In the rows, 128 means zero.
Where one turn sends some rows of the set: a few examples, then the rows asked
Q494: [150 171 117 132 125  91 135 122 133 155 120 160 113 149 126 100 101 123
 155 142 144 132 107  84 151 146 118 106 127 103 119 110  89 136 138 161
 127 118  97  82  91 108 106 119 104 133 142]
Q71: [154 152 113 160 139 119 130 134 173 139  87 146 161 116 133 123 157  65
 177 150 149 134 129  89 163 106 101 121 123 122 118 120 114 114 102 153
 134 156 135 126  90 138 142  89 147 130 142]
Q395: [136 168 106 145 107 115  90 142 165 138 116 133 156 109 131 109 143  89
 169 130 139 130 116 112 178 116  95 118 126 120 113 115 112 141  91 160
 121 155 103 113  97 120 136  81 122 143 113]
Q679: [120 131 100 114 139 109  92 120 155 133 131 124 166 101 144 138 162  94
 134 124 119  87 152 120 166 135 114 143 125 136 150 132 152 142 112 151
 107 128 151 110  88 117 138 127 122 137 138]
Q66: [139 118 105 156 144 136 141  95 174 166  94 159 172 126 171 138 129 104
  98 135 143 115 139 136 154 126 109 123 148 135 119 122 124 120 161 138
 122 159 107 118  78 140 151 113 137 117 168]
Q239: [136 118 101 112 145  92 112 105 147 129 110 160 162 137 147 148 137 102
 127 146 136  77 150 125 141 153 119 131 145 118 151 131 144 144 112 147
 121 113 168 110  88 133 146 159 118 112 166]
Q470: [152 163 105 112 102 118  90 140 149 152 143 153 127 116 123 108 109 117
 129 137 140 123 135 104 171 148 107 124 128 137 122 135 109 165 128 149
 121 130 106  74  87 103 111 114 103 144 105]
Q380: [136 174  94 154 131 104 120 138 134 132 107 153 140 147 144 102 133  82
 170 156 160 129 102 110 169 105  93 124 145 102 116 127 136 129  86 156
 133 145 109 139 116 118 139  85 134 114 163]
Q586: [151 146  98 159 128 118 114  95 169 136  81 150 196 140 160 140 113  88
 122 131 151  94 126 135 162 130 115 129 169 118 124 110 136 126 130 154
 119 173 123 120 103 152 170 136 130 117 174]
Q935: [150 128 112 128 115 122 140 125 160 174 122 190 121 133 148 116 121 127
 128 157 156 145 136 114 146 140  98 100 127 130 106 132  89 146 141 133
 138 122 103  94  70 117 114 106 116 124 139]
Q790: [159 178  96 133 119 111 115 134 119 145 128 174 107 158 134  94  85 109
 127 153 161 136 115 105 164 132 100 123 155 119 115 142 126 158 128 148
 137 124  98  99 109 103 114 120 114 116 148]
Q862: [169 165 108 127  96 107 110 129 148 151 118 188 129 153 131 112  87 118
 138 156 162 128 123 106 151 155 103 104 151 116 109 124  94 160 121 149
 139 132 107  77  97 128 123 132 105 121 131]
Q408: [132 131 119 165 125 119 135 119 179 156  90 169 152 121 155 120 150 101
 157 150 149 140 113 127 155 113  91  95 120 117 101 112  98 124 106 145
 133 148 103 134  80 136 154  73 134 114 146]
Q481: [118  95 116 125 157 107 136 107 160 151 110 167 146 117 155 143 164 115
 124 147 128 106 148 128 135 131 110 110 116 130 136 131 126 134 122 131
 124 109 151 125  65 126 146 122 125 107 162]
Q321: [137 158 103 155 151 111 144  89 148 149  91 124 175 140 161 132 116 100
 134 123 134 101 119 110 158 133 131 136 150 108 137 103 130 106 160 169
 105 158 111 117  99 129 141 128 127 136 186]
Q846: [137 134 136 128 137  80  84 104 155 118  96 175 123 132 113 117  97 120
 121 141 133 105 110 127 147 140 115  91 135 115 121 123 119 168 104 147
 134 111 148  96  88 133 171 147 103  89 119]
Q874: [142 162  94 151 117 134  96 117 168 145 113 121 186 106 153 128 126  85
 115 119 137 107 136 124 186 126 109 147 155 138 126 120 139 133 144 159
 105 178 106 110 100 134 150 114 125 144 138]
Q365: [160 142 115 161 162 129 120  98 175 136  83 137 167 110 137 134 115  75
 101 125 136 107 143 106 163 120 125 136 149 140 126 129 141 123 162 152
 119 164 144 107  86 145 163 136 142 121 153]
Q464: [124 138  90 118 164  96 120 117 115 125 124 149 134 144 147 126 134  96
 121 150 140  95 136 120 156 127 113 140 143 120 151 148 168 144 111 148
 121 106 157 127 100 109 134 140 125 106 174]
Q906: [124 146 128 128 140  96  66 115 158 120 119 137 130  91 114 111 113 112
 107 115 116 105 122 125 172 125 119 117 124 137 126 130 132 169 125 151
 113 123 135 100  84 117 164 128 102 115  99]
Q761: [157 147 146 149 152  94  97 121 168 122  91 167 109 106  95 107 104  97
 128 138 132 133 116  92 155 116 117  93 117 135 104 129 112 154 122 146
 138 120 144  95  78 128 160 122 117 102 101]
Q597: [148 162 101 154 101 108 118 129 163 142  89 167 174 146 145 122 135  87
 183 157 163 124 110 114 157 128  95 107 144 100 110 107 102 129  79 159
 136 155 113 120 103 142 144  97 124 125 152]
Q627: [139 176 114 165 131  99 137 115 150 147  89 136 149 140 141 107 120  99
 177 134 142 130  92  98 163 118 114 110 131  95 111  91  99 108 121 172
 120 153  96 123 104 126 137  90 124 133 158]
Q688: [141 166  89 159 149 120 119 106 139 130  97 140 160 142 159 120 105  83
 107 134 151 104 118 130 170 111 113 144 172 121 128 131 167 129 139 152
 119 161 115 133 111 128 157 122 135 109 178]
Q746: [129 114 140 142 149 106 115 102 167 143  97 180 114 112 131 116 109 130
  97 134 128 129 119 136 147 127 113  83 122 136 103 127 107 154 141 133
 131 120 120 105  67 126 166 122 111  92 124]
Q119: [131 150 139 132 159  74 113  91 139 131 102 148 104 128 116 105  91 130
 119 121 116 111 101 106 150 134 137  98 124 112 125 112 114 143 147 156
 120 104 127  91  85 115 150 143  97 106 134]
Q95: [183 167 108 143 120 129 127 136 162 159 109 169 128 131 125 110 100  90
 134 151 161 140 139  76 159 136 107 122 140 133 106 135 100 138 147 145
 141 148 111  78  85 124 109 115 127 142 128]
Q420: [132 157 121 140 156  82  95 113 124 110 107 160  99 134 116  98  95 106
 115 137 135 113 101 124 165 113 110 107 141 118 119 137 147 164 112 149
 127 109 134 117 103 113 167 130 111  82 132]
Q920: [119 129 118 127 173  83 133  95 135 133 107 129 146 129 139 130 140 109
 142 129 111  86 125 108 144 136 140 125 121 107 151 109 137 122 136 162
 106 110 153 115  89 119 139 143 118 118 173]
Q717: [152 123 114 115 163 102 121 120 155 136 113 154 133 116 125 138 145  92
 130 147 128 104 163  90 145 139 122 130 119 138 145 147 137 137 130 137
 127 107 176  97  75 119 129 146 129 124 141]

Q239 moves to Q586
Q906 moves to Q679
Now these:
Q321 moves to Q627
Q761 moves to Q717
Q688 moves to Q380
Q408 moves to Q935

Where one turn sends some rows of the set: a few examples, then the rows asked
Q622: [ 74 149 118 153 121 128 134 114 134 124 127 122 118  85 140 115 127 134
  99 142 124 116 133 120 143 121 158]
Q966: [113 135 146 111 116 136 119 148 141 124 139  98 154  78 122 150  99 125
 138 148 126 137 106 109 145 144 140]
Q73: [121 122 132 114 122 134 121 145 150 105 143 105 160  85 141 140 107 122
 137 150 125 148 101 109 142 148 126]
Q485: [166 128 126 133 140 130 120 125 126 129 122 116 157 108 154 127 129 119
 153 120 141 123 124 106 168  89 159]
Q868: [110 168 115 143 123 145 121 121 118 155 140 108 139 141 166 163 123 126
 105 138 142 130 147 135 112 150 143]
Q212: [174 138 123 141 130 125 134 153 123 124 122 168 115 113 104 114 121 126
 116 156 129 159 133 120 133 125 128]
Q94: [125 145 116 130 133 143 113 151 133 161 119 141 132 131  68 134 138 143
 147 145 127 131 140 146 131 121 155]
Q646: [134 114 130 132 136  98 116 111 104 133 132 118 122 116 117 127 125 114
 141 142  86 109 127 137 129 132 189]
Q996: [163 127 124 123 126 131 120 129 125 137 129 126 158 120 161 126 133 129
 146 119 142 117 125 105 169  86 150]
Q962: [109 134 146  97 101 139 117 155 136 130 141 116 155  93 129 153 107 136
 130 144 124 122 103 106 145 135 132]
Q342: [128 153 138 168  95 146 149 167 145 155 122 128 114 106 154 138 134 137
 114 128 102 162 145 128 116 118 136]
Q779: [172 137 115 120 123 140 112 118 147 153 155 109 122 115 159 131 158 147
 147 147 136 128 101 139 115 142 153]
Q909: [127 154 137 169 103 144 149 165 143 153 121 123 112 104 147 138 129 134
 118 128 104 163 142 129 118 121 146]
Q903: [129 145 134 169  98 142 150 161 152 149 124 132 116 108 158 132 135 136
 113 131 105 166 139 129 115 123 138]
Q82: [171 145 129 144 130 129 135 151 117 134 119 161 111 105  93 121 117 125
 121 154 130 153 135 121 134 124 141]
Q197: [127 117 138 134 156 128 123 152 104 148 121  77 139 151 111 126 127 145
 122 144 126 114 136 144 144 113 123]
Q910: [130 112 132 116 118 105 114 119 104 145 136 137 127 132 123 130 129 126
 133 140  87  96 132 135 129 124 178]
Q922: [ 71 141 115 141 111 129 131 121 133 128 128 130 123  93 146 119 129 141
  95 144 124 108 131 121 137 120 149]
Q435: [131 151 132 172 108 144 151 162 147 147 119 121 115 102 154 135 128 133
 119 130 104 175 141 126 119 124 141]
Q866: [110 164 110 148 128 142 125 118 123 145 138 106 138 138 170 159 123 120
 108 141 142 139 149 135 111 158 139]
Q787: [171 143 119 126 126 143 112 118 144 160 153 100 119 108 151 134 153 147
 150 147 138 126 103 136 117 142 162]
Q565: [ 74 143 110 152 125 127 133 113 140 113 126 129 124  88 146 111 130 130
  96 145 125 122 132 123 138 131 149]
Q782: [130 106 125 138 157 125 124 152 116 133 125  82 145 156 126 119 133 136
 118 149 126 131 131 149 139 123 111]
Q421: [135  97 116 119 117  97 114 120 114 125 139 142 133 140 143 116 137 123
 126 144  85 107 125 134 123 127 164]
Q915: [138 135 105 148 152 138 117 143 144 141 116 136 134 124  72 122 139 126
 152 149 131 152 138 146 129 137 152]
Q155: [ 71 138 111 145 117 128 131 119 140 117 129 134 125  97 154 113 134 136
  93 146 125 117 131 118 136 122 143]
Q702: [168 147 123 119 118 145 114 119 141 166 154 102 117 110 150 142 155 154
 149 146 133 116 105 137 118 140 162]
Q797: [130 117 127 145 164 123 124 149 110 138 123  69 139 148 113 123 125 134
 123 149 127 131 134 144 144 124 120]
Q392: [141 101 113 133 139  97 115 110 117 118 135 129 131 125 133 114 132 109
 137 148  93 122 127 138 126 140 173]
Q991: [115 118 136  98 103 137 115 153 152 113 145 123 160 101 148 143 111 132
 127 147 121 132  99 111 144 136 119]
Q438: [164 130 131 124 131 129 120 124 123 142 123 116 156 111 152 129 129 124
 148 118 144 112 125 108 172  88 159]
Q574: [129 130 104 117 123 144 111 155 143 151 124 163 141 151  85 128 153 148
 136 151 122 136 137 144 127 116 134]
Q221: [168 148 135 133 120 129 130 160 113 140 120 169 107 114  91 124 117 132
 115 151 129 144 134 115 134 117 136]
Q824: [137 121  95 135 142 136 114 146 152 129 121 153 149 142  96 113 152 133
 142 156 131 153 139 148 125 131 134]
Q99: [170 141 126 134 114 130 132 157 120 131 123 175 115 124 104 118 123 136
 111 155 127 148 134 117 134 118 126]
Q336: [168 121 126 129 134 126 119 125 128 128 126 122 160 118 162 124 133 121
 150 120 145 126 123 109 170  91 151]
Q159: [129 110 132 130 150 127 121 154 110 143 125  89 144 159 126 125 134 142
 112 146 128 119 134 144 141 111 114]
Q86: [111 164 110 146 121 143 122 118 125 151 138 111 138 143 174 160 128 124
 104 143 144 133 147 132 114 153 138]
Q928: [110 169 114 149 128 143 124 120 120 153 136 103 136 136 165 162 123 125
 108 140 145 132 148 135 111 152 143]
Q222: [167 141 119 115 117 144 114 121 143 159 157 112 121 118 158 136 156 150
 142 148 133 119 102 139 115 139 156]

Q565 moves to Q622
Q438 moves to Q996
Q197 moves to Q159
Now these:
Q82 moves to Q221
Q966 moves to Q962
Q779 moves to Q787
Q392 moves to Q646
Q574 moves to Q824

